128 stands for zero in the data rows.
Some points, each followed by its number:
[127, 123, 166, 52, 103, 150, 194, 110] 0
[124, 110, 135, 131, 125, 153, 113, 128] 1
[114, 141, 129, 95, 115, 148, 126, 125] 2
[155, 91, 122, 189, 137, 138, 70, 166] 3
[101, 50, 140, 194, 204, 127, 60, 164] 4
[130, 111, 114, 138, 99, 62, 127, 107] 5
[120, 156, 117, 127, 114, 100, 154, 117] 6
[165, 157, 128, 102, 140, 149, 125, 141] 7
[125, 157, 118, 136, 121, 90, 158, 115] 8
[68, 95, 146, 212, 166, 144, 81, 145] 9
[107, 94, 127, 178, 142, 131, 126, 118] 10
[84, 164, 89, 141, 129, 83, 160, 151] 11
[145, 124, 73, 162, 105, 110, 127, 140] 12
[139, 119, 136, 106, 130, 178, 97, 177] 13
[138, 115, 114, 137, 119, 133, 133, 124] 14
[86, 104, 103, 203, 168, 127, 98, 211] 15
New points follow, each followed by the numbers of its three nearest points above by angle, nearest first.
[140, 138, 127, 111, 122, 125, 166, 108] 0 6 8
[134, 139, 125, 88, 122, 129, 128, 129] 2 0 7
[150, 167, 124, 89, 125, 177, 112, 153] 7 13 2
[107, 116, 139, 125, 127, 166, 140, 130] 1 2 0
[144, 97, 120, 127, 124, 130, 142, 140] 14 12 3
[138, 130, 139, 90, 121, 163, 120, 114] 2 0 7
[102, 154, 125, 101, 116, 142, 128, 134] 2 0 11
[112, 157, 121, 105, 120, 142, 132, 128] 2 0 7
[125, 108, 128, 131, 124, 152, 113, 133] 1 13 3
[104, 158, 105, 83, 103, 113, 107, 139] 2 11 6
[35, 135, 149, 218, 130, 115, 96, 117] 9 10 15
[135, 45, 121, 112, 109, 125, 138, 166] 14 1 13
[169, 53, 188, 40, 127, 157, 127, 76] 0 1 2
[141, 127, 133, 116, 128, 143, 125, 120] 7 0 2
[90, 129, 91, 121, 104, 79, 141, 176] 11 6 12
[160, 115, 141, 104, 139, 163, 183, 128] 0 7 14
[153, 79, 160, 79, 123, 141, 120, 101] 0 1 2
[114, 131, 142, 118, 153, 160, 116, 138] 13 1 2
[99, 75, 154, 140, 135, 127, 123, 80] 10 1 9
[132, 123, 123, 138, 108, 77, 127, 107] 5 8 6
[172, 90, 132, 211, 145, 143, 37, 165] 3 4 9
[204, 81, 134, 30, 75, 144, 165, 158] 0 7 13
[72, 160, 102, 158, 161, 105, 143, 152] 11 15 8
[102, 71, 135, 182, 178, 126, 78, 147] 4 9 10
[134, 145, 162, 108, 126, 139, 153, 91] 0 2 6
[103, 143, 105, 99, 116, 119, 119, 125] 2 11 6
